rotation steps, each row followed by its count of steps:
The counts run from 0 to 692.
[121 153 139 148 102 137 125 138  94 169 121 111  87 152 129 154 114  81
 156 121 139 107 117 114 126 154 165 157 112 142 153  87 133 107 130  98
 117  82 127 133 164 144 139 140 145 144 145 175  77  95  69 145 143 161
 143 131 118 112 165 157 107 163 126 104  75 121 104  63 107 126 117 153
 130 192 130 118 137 140 114 104] -> 415
[111 147 129 162 116 131 124 153  73 150 129 121  91 171 143 152 109  98
 146 148 116 116 133 133 131 149 184 146 113 138 148  79 138 120 148  91
 107  95 111 146 163 145 146 128 155 154 110 158  75  99  81 137 132 162
 135 137 106 101 161 163 121 176 140 111  87 109 117  65 114 127 117 138
 127 184 151 160 125 138 105  94] -> 38
[ 97 139 123 140 101 114 116 154  96 156 112 116  90 172 143 157 115  99
 152 135 103 127 140 123 145 177 184 166 109 125 145  81 125 119 142  91
 103  79 126 144 157 161 151 128 137 147 110 163  88  98  87 145 127 173
 135 134 116 108 157 157 116 173 142 118  85 112 141  76 124 130 125 152
 127 191 144 130 121 136 116  90] -> 172
[112 151 119 141  95 152 118 153 102 148 119 134  85 157 160 138 123  90
 158 135 115 119 128 108 121 148 190 149 116 150 134  99 123 111 124 104
 112  86 121 122 159 133 165 123 150 148  96 154 108  83  68 154 128 170
 156 115 106 112 166 160 131 173 145 116  86 126 110  70 107 122 128 135
 138 189 149 135 125 134 125  79] -> 214
[125 160 138 150  97 147 134 143  87 165 104 116  79 135 130 151 114  75
 153 118 133 105 114 104 124 144 162 155 119 144 151  89 128  98 124  94
 113  92 119 129 165 141 141 144 145 146 141 177  91  95  62 146 132 170
 151 126 119 103 164 156 114 163 128 109  82 126 105  62 112 121 122 144
 129 190 132 115 140 146 114 111] -> 529
[132 166 127 146  90 148 118 159  95 163 112 132  85 143 143 137 126  86
 148 133 115 116 124  90 129 133 163 148 107 146 151  93 126 104 117  98
 104  88 119 117 146 148 157 115 146 147 127 166  91  91  53 155 144 161
 148 123 110 120 153 171 118 163 128 109  76 122 101  57  96 128 122 134
 132 185 137 117 131 140 112  95] -> 255
[101 145 128 147 107 108 126 159  77 156 100 110  92 157 126 157 106  95
 142 135 105 118 130 116 144 162 166 169 113 120 156  72 126 116 139  79
  98  86 112 146 152 162 139 138 134 156 120 164  82 114  84 135 127 173
 135 140 118 101 153 161 103 167 135 116  84 104 136  76 130 130 116 145
 130 188 136 124 126 144 100 108] -> 21
[109 166 123 158  90 129 126 145  95 169 117 115  75 150 139 149 127  63
 143 129 119 108 124 115 134 136 162 157 125 126 148  83 145  98 126  87
 101  85 103 143 161 154 144 134 145 153 113 173 102 119  63 137 112 174
 133 124 122 114 145 172 108 165 140 103  87 126 104  83 111 124 128 133
 153 191 132 122 121 147 110 112] -> 394
[109 160 123 152 100 137 127 156  89 168 116 108  78 137 139 150 119  67
 138 130 128 106 118 105 127 136 155 149 131 130 152  79 135  99 118  76
 102  91 105 147 160 143 138 142 140 159 116 176  97 111  67 137 120 178
 140 119 124 108 149 173 101 161 135 106  91 128  99  79 113 115 116 134
 151 182 140 121 137 144 104 116] -> 398
[107 147 130 158  86 113 122 141 108 163 106 106  77 154 131 161 117  81
 145 121 113 125 128 117 142 170 164 176 112 124 147  82 133 101 137  90
 102  86 119 144 161 157 139 145 142 137 128 183  92 108  75 135 116 174
 134 138 119 108 157 155 108 165 142 112  85 113 132  81 129 127 127 146
 123 196 131 120 124 148 118 103] -> 550
[102 146 122 134  95 132 130 140 100 151 101 127  92 154 136 147 126  81
 162 122 125 106 123 104 117 157 180 176 116 129 128  86 113 102 132 103
 114  76 130 115 153 155 149 142 135 158 107 158 113  95  68 142 121 168
 157 112 106 107 164 141 106 179 135 117  68 116 126  85 120 122 118 154
 148 202 125 119 121 140 125  94] -> 350
[114 148 133 147 115 135 121 145  91 167 128 100 102 135 139 153 104  97
 139 130 141 121 123 100 117 158 151 156 104 132 149  77 115 104 127  88
 114  86 128 138 156 141 133 157 153 150 134 170  62  89  72 133 140 164
 142 126 108 115 159 165  92 165 137 114  70 109 107  67 120 113 109 155
 128 184 140 132 131 141 109 100] -> 28
[125 167 120 159  90 154 130 136  94 153 126 125  76 136 148 139 124  85
 149 122 131 110 122 101 105 138 163 145 105 141 142  96 127  85 129 101
 121  91 123 121 162 140 153 138 160 144 119 163 105  84  52 146 117 162
 149 115 104 119 152 154 117 174 139 109  76 129 106  70 107 114 124 141
 148 193 137 133 119 149 134  97] -> 101
[ 94 144 108 144 121 127 129 157  76 141 120 113 100 138 151 150 103 103
 135 145 115 115 138 107 116 156 168 153 112 125 141  73 111 105 139  77
 108  93 117 137 153 144 141 150 145 162  86 143  97  91  78 132 114 181
 146 116 104 100 149 160 101 185 155 123  84 110 134  83 135 107 111 147
 147 184 155 149 118 142 119  97] -> 70
[107 136 130 150  96 126 118 145 106 146 114 119 101 150 139 149 115 109
 147 133 117 136 134 100 127 175 168 169  91 128 136  84 111 100 139 100
 106  88 137 122 151 143 149 144 153 136 113 160  76  86  74 137 126 165
 144 131  95 116 158 153 112 172 149 125  67  97 137  74 131 116 119 150
 113 193 141 142 112 141 123  78] -> 318
[ 98 143 116 130  96 139 112 149 117 155 115 116  98 133 158 142 121  89
 142 136 134 126 128  92 117 161 168 162 115 134 124  86 110  95 111  91
 112  81 125 124 151 127 150 144 141 151  89 162  96  85  74 142 126 175
 161 108 105 117 169 165 109 165 150 125  71 120 110  81 119 106 121 145
 140 184 147 127 126 133 123  80] -> 337
[119 154 129 155  83 123 119 141 109 162 109 113  82 157 135 156 122  91
 150 115 112 125 127 114 144 172 164 167 102 128 150  88 130  99 134  98
 108  80 131 132 158 158 149 131 151 133 141 180  88  97  69 143 123 169
 132 140 119 117 150 154 110 166 136 111  81 118 125  72 121 128 126 150
 121 198 134 117 123 147 124  98] -> 546
[120 148 134 146 106 132 117 141 102 165 130 114 103 146 134 152 109 101
 146 125 141 123 124 102 119 164 158 160 100 134 144  83 117 106 130  99
 115  82 135 129 157 141 144 142 153 142 137 170  62  83  69 143 146 158
 144 131 105 122 163 158 100 162 132 113  64 109 109  61 111 120 113 159
 123 190 134 132 128 139 116  90] -> 32
[121 164 114 145  79 134 122 147 101 163 109 119  82 136 145 147 116  93
 145 115 109 124 129  94 129 162 152 157  95 130 152  93 116  92 122  93
 114  77 133 122 151 152 154 135 148 136 137 169 101  84  54 148 118 173
 142 125 116 127 138 159 110 172 137 111  79 128 126  67 113 121 127 153
 134 196 134 115 117 151 132  96] -> 387
[106 147 131 168  99 132 117 130 110 151 137 120  93 155 143 144 126  89
 142 139 134 129 129 118 117 152 169 158 108 129 129  82 132  97 138 101
 109  88 124 132 163 138 144 144 166 147  96 166  76 102  67 129 118 155
 140 126  96 117 161 161 108 169 153 113  68 105 106  80 119 109 120 139
 134 192 138 156 106 142 120  84] -> 321
[103 133 134 143 103 129 125 136 107 151 107 127  95 161 132 149 123  82
 160 126 133 112 122 112 121 163 182 178 116 133 124  87 120 107 137 108
 111  80 130 119 161 147 150 141 142 155 108 158  91  97  77 138 130 163
 157 122 101 104 177 140 109 173 137 119  62 105 125  81 121 120 119 151
 130 201 128 127 120 138 118  88] -> 195
[124 157 136 149  89 132 110 154 106 168 110 125  91 156 134 142 128  88
 150 137 115 127 124 103 142 149 166 159 106 138 147  88 131 110 121 100
  99  81 121 128 148 153 157 116 145 144 124 176  74 103  63 149 144 159
 141 136 110 118 160 174 114 158 130 114  74 112 102  61 101 133 124 138
 121 187 132 121 132 138 101  91] -> 145
[107 147 132 167 104 135 124 131 105 152 135 124  87 167 142 144 128  82
 148 135 134 121 125 127 118 146 177 160 116 133 127  82 139 102 146 105
 109  88 118 131 166 142 146 140 160 149  97 164  78 105  72 130 118 156
 142 126  97 110 168 155 108 171 146 114  71 104 108  80 116 113 119 139
 137 192 134 154 112 143 117  88] -> 590
[111 149 136 140  99 129 115 159 100 169 105 117  91 158 133 149 118  79
 151 135 120 118 120 109 143 152 174 166 124 138 147  85 133 117 120  91
 100  81 115 138 156 149 147 124 131 151 121 173  83 106  75 150 145 169
 146 130 119 107 173 169 110 156 128 112  81 117 106  69 106 133 123 140
 130 187 136 112 143 132  95 103] -> 683
[106 140 121 142  92 151 123 161 104 147  95 127  82 143 151 138 120  84
 150 139 107 120 126  95 127 146 186 161 119 143 131  95 114 103 116  91
 104  95 114 121 156 134 160 131 139 151  92 160 114  94  71 151 122 178
 164 116 106  95 170 162 131 165 146 126  87 122 122  74 120 120 129 129
 131 182 152 128 134 134 114  82] -> 487
[109 152 123 154 113 150 133 156  81 149 115 124  89 133 144 136 117  79
 139 146 131 106 119  93 109 125 163 148 125 137 134  79 118  98 122  87
 105  97 107 126 152 134 145 145 147 169  88 151 100 106  64 137 119 170
 160 103 102 101 157 169 105 171 141 117  79 114 102  80 117 106 113 129
 152 180 142 143 128 140 106 104] -> 357
[113 149 124 153 108 160 132 157  87 155 112 123  86 128 148 134 116  83
 139 143 127 110 119  88 105 130 167 145 119 146 136  89 114  97 118  91
 111 100 109 122 156 130 149 142 150 160  95 153  99  94  63 143 124 172
 162 106 101  99 163 166 117 170 142 119  78 119 102  68 114 108 118 126
 140 176 149 140 134 140 113  96] -> 92
[ 99 144 120 134  96 134 130 147 105 151  95 119  87 141 140 145 119  76
 153 121 125 110 123  98 118 162 174 175 119 130 127  87 108  96 123  95
 110  79 124 118 156 148 149 148 133 156 103 160 117  97  68 139 115 180
 161 105 111 106 164 146 106 174 141 120  71 117 128  88 125 117 120 148
 145 197 132 110 123 140 124  96] -> 619
[119 161 130 137  99 132 112 157 100 171 119 121  92 159 140 149 121  84
 152 130 126 115 124 111 136 151 168 156 117 138 153  86 134 114 118  96
 106  76 119 137 157 149 151 120 136 149 127 171  84  94  69 152 147 164
 145 128 123 122 164 170 107 161 125 105  82 125  95  66  96 135 121 144
 137 184 135 115 137 134 105 100] -> 679
[118 158 118 167  92 137 137 146  82 139 107 129  87 138 138 141 118 103
 142 136 104 119 132  96 115 145 160 154  94 130 144  83 117  92 140  98
 107  94 119 116 146 155 153 139 164 145 110 151 103  98  53 135 105 165
 140 127  95 113 135 153 110 180 146 116  74 106 136  74 128 113 117 134
 138 196 136 141 103 154 125  95] -> 98
[119 153 128 145  99 125 117 170  90 162  98 127  99 145 133 140 116 102
 135 150  95 128 131  89 144 145 158 159 102 128 156  81 121 112 121  84
  90  88 112 129 135 159 151 120 140 149 119 163  78 105  64 144 139 166
 140 137 111 110 146 180 105 160 133 121  75 104 120  65 115 130 119 137
 121 180 138 123 127 143  95  98] -> 140
